a =
[[129 130 130 136 115 134 122 136 139 119 138 112 131 120]
 [124 125 119 141 115 129 118 127 133 104 130 134 135 133]
 [118 125 128 128 117 128 135 125 126 117 119 139 139 119]
 [136 131 117 120 128 134 116 120 124 109 119 132 119 136]
 [125 125 119 141 116 129 118 128 131 106 127 134 135 133]
 [127 130 131 135 115 137 121 137 139 118 137 114 130 120]
 [138 127 127 118 131 141 123 133 138 118 129 113 118 130]]
Counting starts at 1.
The entry at row 2, column 1: 124
The entry at row 1, column 3?
Answer: 130
The entry in the bottom-left corner?
Answer: 138
The entry at row 2, column 2 -> 125
The entry in row 1 and column 2 -> 130
The top-left entry -> 129
The entry directly below the smallest entry?
Answer: 117
The bottom entry of the column that holds the smallest entry -> 118
The top-right entry?
Answer: 120
The entry directly below 122?
Answer: 118
The entry at row 3, column 1?
Answer: 118
The entry directly above the smallest entry?
Answer: 119
The entry in row 2 and column 3?
Answer: 119
The entry just right of the smallest entry?
Answer: 130
The entry just right of 114 is 130
The bottom-right entry -> 130

X =
[[127 131 130 133 118 136 126 120 141 131 126 118 130]
 [124 126 127 129 118 129 131 133 136 133 133 134 130]
 [105 104 132 117 129 121 148 157 141 141 153 138 133]
 [124 126 127 125 126 121 131 133 136 128 140 130 130]
 [127 131 128 117 115 125 117 133 146 131 120 130 128]
 [135 137 128 117 122 133 126 133 136 123 113 118 121]
 [124 126 129 129 129 125 131 133 127 131 140 134 130]
 [124 115 128 141 136 133 148 133 117 123 140 138 126]
 [131 126 129 125 126 129 126 133 127 128 120 122 125]
 [120 120 128 117 133 113 131 145 117 131 147 138 123]
 [127 126 125 133 122 133 131 120 127 123 126 122 130]
 [139 142 129 141 122 144 117 108 122 128 106 122 126]
 [127 120 134 129 136 129 131 133 136 126 133 130 123]]
The entry directly below the centre entry is 148
The entry just left of the smallest entry is 105
Report the third entry in reading order.
A: 130
Report the third entry from the end, reading row by row.
A: 133
The entry in the bottom-left corner is 127
The entry directly above the centre entry: 126
Report the 2nd entry on the main diagonal.
A: 126
The entry in the top-left corner is 127
Report the smallest entry in the last row.
A: 120
Report the entry in the bottom-right corner.
A: 123
Report the entry just right of the smallest entry.
A: 132
Report the top-right entry.
A: 130
Report the last entry of the largest entry's row.
A: 133
The entry just right of the largest entry is 141
The 2nd largest entry: 153
Report the entry directly below the largest entry.
A: 133
The fifth-last entry, reading row by row: 136
Report the second entry on the diagonal from the top-right corner.
A: 134
The entry just left of the largest entry: 148
Report the entry directly below the smallest entry.
A: 126
The centre entry -> 131
The largest entry in the first column is 139
The top entry of the column that holds the largest entry: 120
Report the minimum.
A: 104
Report the fifth entry, reading row by row.
A: 118
Report the fourth entry, reading row by row.
A: 133
The largest entry is 157

data = array([132, 131, 141, 114, 131, 116, 107, 127, 125, 132, 124, 102])
The entry just right of the largest entry is 114
Find the entry just right of 127.
Answer: 125

126	116	118	129	134	123	119	139	123	137	121	117	134	126	119
129	122	134	134	133	129	124	125	124	154	126	132	138	140	113
129	129	130	129	122	131	123	134	101	139	137	134	115	134	122
128	131	141	128	128	133	130	129	134	121	119	130	126	125	130
130	122	128	130	129	137	120	122	117	127	117	143	128	128	125
123	134	128	123	124	115	136	133	121	124	136	133	116	121	131
132	116	140	129	133	126	122	131	140	115	122	133	130	136	125
126	105	129	131	123	115	126	134	109	134	146	125	128	125	115
Counting starts at 1.
The entry in the bottom-right corner: 115
Find the entry in row 2 and column 1.
Answer: 129
Find the entry directly below the smallest entry.
Answer: 134
Find the entry in row 1 and column 3.
Answer: 118
Find the entry in the top-left corner.
Answer: 126
Find the top-right entry.
Answer: 119
Find the entry in row 3 and column 2.
Answer: 129
The entry in the bottom-left corner -> 126
Find the entry in row 3 and column 3.
Answer: 130
The entry at row 3, column 1 -> 129
The entry just right of 146 -> 125
The bottom entry of the column that holds the largest entry: 134
The entry just right of the smallest entry: 139
The entry just left of the largest entry: 124
The entry in row 1 and column 2: 116
Find the entry just left of the smallest entry.
Answer: 134
Find the entry in row 2 and column 2.
Answer: 122
The entry just right of the largest entry is 126
Find the entry at row 2, column 3.
Answer: 134
The minimum -> 101
Find the entry directly above the largest entry.
Answer: 137
The entry just right of 120 -> 122

[[126 144 112 148 124 125 146 118 127 119 118]
 [126 144 112 148 124 125 146 118 127 119 117]
 [126 144 112 148 124 125 146 118 127 119 117]
 [126 144 113 148 123 125 146 118 127 119 117]
 [126 144 113 148 123 125 146 119 126 120 117]
 [126 144 113 148 124 125 146 118 127 119 118]
 [127 123 142 121 135 135 121 128 127 127 146]
 [127 121 149 115 134 135 115 133 126 134 149]
 [126 144 112 148 124 125 146 118 127 119 117]
 [126 144 113 148 123 125 146 118 127 119 118]
 [126 144 113 147 124 125 146 118 127 119 118]
 [126 144 113 147 124 125 145 118 127 119 118]
 [127 122 141 121 135 135 121 127 127 127 146]
 [126 144 113 148 123 125 146 119 127 120 117]
 [127 122 147 117 134 135 117 132 126 132 148]
 [127 121 147 116 134 135 116 132 126 133 149]]
Counting starts at 1.
The entry at row 1, column 1 is 126
The entry in row 2 and column 3 is 112
The entry in row 2 and column 2: 144
Find the entry at row 1, column 2.
144
Find the top-right entry.
118
The bottom-left entry: 127
Find the entry at row 3, column 1.
126
The bottom-right entry: 149
The entry in row 1 and column 3 is 112
The entry in row 3 and column 3: 112
